One turn moves each row of this set onto another row. After a few examples, where does it send each row asked below?
Z62: [-2.93  1.05  0.24 -2.62 -0.26 -0.31 -1.70  0.56 -0.42  0.81  1.84  1.26
  2.32 -1.19  1.07  1.16 -1.44  1.19 -1.27 -1.00 -0.53  2.49  1.12]
Z901: [ 0.88  2.10  2.46  0.65 -0.56 -1.11  1.62 -1.21  0.93  1.79 -1.12 -0.28
  1.41 -1.84 -2.11  1.79 -0.49  1.07  0.06 -1.13  0.02 -0.32 -1.93]
Z118: [-1.06 -2.77 -1.26 -1.56  0.49  0.14 -1.25 -1.50 -0.69  2.97  1.13  1.73
  0.34 -2.70 -0.50  0.64  1.27  0.16 -1.06  1.09 -1.91  2.66 -0.18]
Z506: [ 0.71  1.64  3.19  0.69 -1.42  2.78  1.34 -0.46  2.22 -0.16  0.78 -0.04
 -0.07 -0.37 -1.59  2.02 -1.03  0.56 -0.36 -1.75  0.47  0.69 -1.38]
Z221: [ 0.80  0.21  1.25  0.86 -0.20 -1.44  1.28 -2.56 -1.40  1.73  0.62 -0.62
  1.58  0.98 -1.23  2.74  0.03 -0.81  0.13 -0.44 -0.25 -0.04 -2.96]
Z423: [ 0.34 -0.42 -0.38 -1.39  0.34  2.65  0.63  0.88 -0.22 -0.26  0.03  3.07
  0.85 -0.36  2.49 -0.29 -2.13  2.21 -0.57 -0.80 -1.09  1.12  1.14]
Z519: [-1.71  0.44 -1.72 -1.41 -0.14  1.27  0.75  0.02  0.19 -0.48 -0.59  3.38
  2.99  1.01  1.66  1.28 -0.83  1.63 -1.09 -1.70 -0.87  2.35  0.37]
Z762: [ 1.21 -1.67 -1.68 -1.98  0.05  2.35  1.02 -2.13 -0.14 -0.24 -0.57  2.31
 -0.15 -0.26  2.62 -0.07  0.17  0.65 -0.47  1.08 -2.08  2.75 -0.82]
Z796: [ 0.78  1.50  3.84 -0.64 -1.02  2.47  0.83 -0.85  2.31  0.00  0.58  0.64
  0.27 -0.77 -1.69  1.91 -0.96  0.79 -0.68 -1.88  0.80  0.23 -0.96]
Z121: [-0.20 -1.01 -1.90 -0.20  1.55  1.91  1.81  1.01 -0.99 -0.45 -1.33  2.91
  0.41  0.33  1.86  0.29  0.04  0.69 -0.19 -1.10 -0.83  1.59  0.32]
Z200: [-0.85  0.43 -1.08 -0.92  0.17  2.84  0.23  2.48 -1.08 -0.79 -1.08  2.67
  0.77 -0.74  1.17  0.46 -0.65  1.96 -0.71  0.24 -0.90  2.28  0.15]
Z516: [-0.44 -0.11  0.86 -2.18  0.95 -0.12 -1.04  1.13 -0.38  1.84  1.67  2.05
  0.88 -2.55  0.77 -0.19 -2.02  1.06 -1.18  0.01 -2.57  0.85  1.78]
Z247: [ 0.30 -1.52 -3.25 -1.61  0.12  2.48  0.47 -0.32 -0.33  0.69 -0.20  2.24
 -0.20 -1.04  1.02  0.70  0.97  0.40 -0.69  0.46 -1.21  3.82 -2.13]
Z525: [ 0.91  1.69  2.83  0.09 -2.01  2.26  1.06  0.06  2.62  0.02  0.67 -0.32
  0.37 -0.68 -1.46  1.23 -0.24  0.76 -0.36 -1.68  1.00  0.60 -2.29]
Z609: [ 0.79 -0.21  1.66  0.34 -1.60  1.92  0.88 -1.43  0.22  0.02  2.17 -0.56
  0.58  2.16 -0.61  2.12  0.30 -1.17 -0.53 -0.99  0.78  0.66 -3.10]
Z756: [-0.20 -1.31 -1.97 -2.62 -1.44  0.52  0.72 -2.05  0.96 -0.27 -1.60  3.12
  1.28 -0.12  0.21  1.69  0.82  0.52  0.45 -0.01 -2.24  3.76 -0.75]
Z810: [ 0.78  0.51  1.10  0.69  0.20 -1.44  1.27 -2.70 -0.85  1.95  0.77 -0.87
  1.13  0.81 -1.19  1.41  0.06 -0.72  0.71 -0.75 -0.84  0.25 -3.51]
Z801: [ 0.46 -1.33 -0.40 -2.68  0.40 -0.38 -0.57 -2.03 -0.15  2.01  0.98  1.17
  0.04 -2.40  0.84  0.07  0.17 -0.60 -0.98  1.98 -3.62  2.50 -0.16]
Z769: [ 0.20  1.53  2.70  0.86 -0.63 -0.57  1.85 -1.35  1.13  2.37 -0.66 -0.54
  1.21 -1.75 -2.33  1.18 -1.27  0.43  0.14 -1.52 -0.58 -0.07 -1.63]
Z155: [ 0.04 -2.95 -0.10 -2.46 -1.63  0.00 -1.08 -0.92  1.03  0.61 -0.14  0.30
  1.08 -3.43 -0.13  0.47  0.09  0.46 -0.29  0.53 -3.23  2.23  0.80]
Z304: [-0.09  0.06  0.86  0.78 -0.62 -1.51  1.53 -2.91 -1.65  1.34  0.44 -0.44
  1.77  0.77 -0.36  1.50 -0.29 -0.35  0.40  0.19  0.56  0.57 -3.52]
Z690: [ 0.89 -2.02 -2.89 -2.13 -0.14  0.87  1.01 -1.52  0.42  0.95 -1.14  1.73
  1.77 -1.04  1.29  0.37  1.87  1.08 -0.30 -1.10 -2.89  1.74 -0.37]
Z199: [ 0.97  1.90  2.61 -0.31 -1.92  1.97  1.28  0.51  2.75  0.38  1.33  0.86
  0.40 -0.53 -2.13  2.36  0.02  0.83 -0.78 -1.51  0.04  0.85 -1.34]
Z23: [-0.12  2.47  2.16  0.34 -0.83 -0.86  2.67 -1.57  1.02  2.23 -1.01  0.11
  1.73 -2.12 -1.93  1.69 -0.32  0.15 -1.02 -0.36 -0.43  0.35 -1.83]
Z866: [ 1.13  0.11  0.71 -0.27  0.20 -1.34  1.21 -2.62 -0.99  1.70  0.43 -1.04
  1.84  1.57 -1.05  1.45 -0.61 -0.57 -0.02 -0.35 -0.95  0.66 -3.91]
Z394: [-1.28 -0.76  0.01 -3.76 -1.65 -1.14 -1.67 -1.49  0.49  1.07  0.87  1.02
  0.52 -2.49 -0.44  1.41  0.20  0.07  0.17  0.57 -1.85  4.12  0.06]
Z772: [ 0.75  1.04  2.40 -0.04 -0.08 -1.14  1.75 -1.96  1.29  2.26 -0.85  0.03
  1.65 -2.08 -2.37  1.59 -1.89  0.22 -0.50 -1.21 -0.53  0.01 -2.08]
Z968: [ 0.99 -2.25 -2.06 -1.36  0.23  0.98  1.41 -1.43  0.15  0.91 -1.53  1.18
 -1.00 -1.74  0.31  0.37  1.64  0.53  0.37  0.62 -2.19  3.63 -0.20]
Z401: [ 1.14  0.60  1.66  0.50 -0.54  1.84  0.63 -1.79  0.09 -0.57  2.12 -0.34
 -0.21  2.28 -0.31  2.27  0.42 -0.58  0.24 -1.01  0.30  0.90 -3.21]
Z485: [-0.69 -1.62  0.24 -1.48  0.46 -0.02 -1.50 -0.10  0.54  1.50  1.62 -0.47
 -0.69 -3.41 -0.40  0.18  0.27  0.31 -0.96  1.24 -2.11  3.30  0.96]
Z181: [-2.27 -0.68  0.76 -0.80  0.57  0.44 -1.46  1.31 -1.38  1.42  0.26  2.11
  1.24 -2.41 -0.38  0.31 -0.43  1.62 -1.01  0.87 -1.62  1.19  2.05]
Z131: [ 1.12 -0.43  1.37  0.11 -1.82  1.26  0.13 -0.89  0.15 -0.38  2.95  0.27
  0.40  2.37 -0.73  1.97  0.06  0.24  0.62 -0.99  1.14  1.04 -3.09]
Z754: [-1.20 -0.58  0.84 -2.37 -0.41  0.85 -1.92  1.22 -0.85 -0.99  1.37  0.47
  1.16 -2.91  1.70  1.45 -1.65  0.06 -1.08 -0.17 -1.17  1.53  1.38]
Z238: [-0.37  0.37 -2.05 -1.95  1.21  1.80  0.33  0.54 -1.55 -0.74  0.19  1.97
  1.79 -0.59  3.30  1.32  0.15  0.65 -1.29 -1.75 -0.94  1.07  0.00]
Z319: [ 1.26  0.68  2.16 -0.77 -0.65  2.18  0.43 -1.54 -0.01 -0.69  1.86 -0.52
  0.35  2.92 -0.19  1.84  0.40 -0.02 -0.13 -0.95  0.50  0.76 -2.75]
Z395: [-2.01 -0.32  0.31 -0.35  1.88  0.78 -1.14  2.29 -0.74  0.16  1.66  1.30
  0.60 -1.34  1.25  0.08 -1.25  0.60 -1.59 -0.49 -0.73  1.22  1.55]

Z131 turns into Z304
Z401 turns into Z810
Z155 turns into Z754
Where do these go?
Z247 turns into Z118
Z395 turns into Z121
Z423 turns into Z762
Z756 turns into Z394
Z796 turns into Z319
Z221 turns into Z901

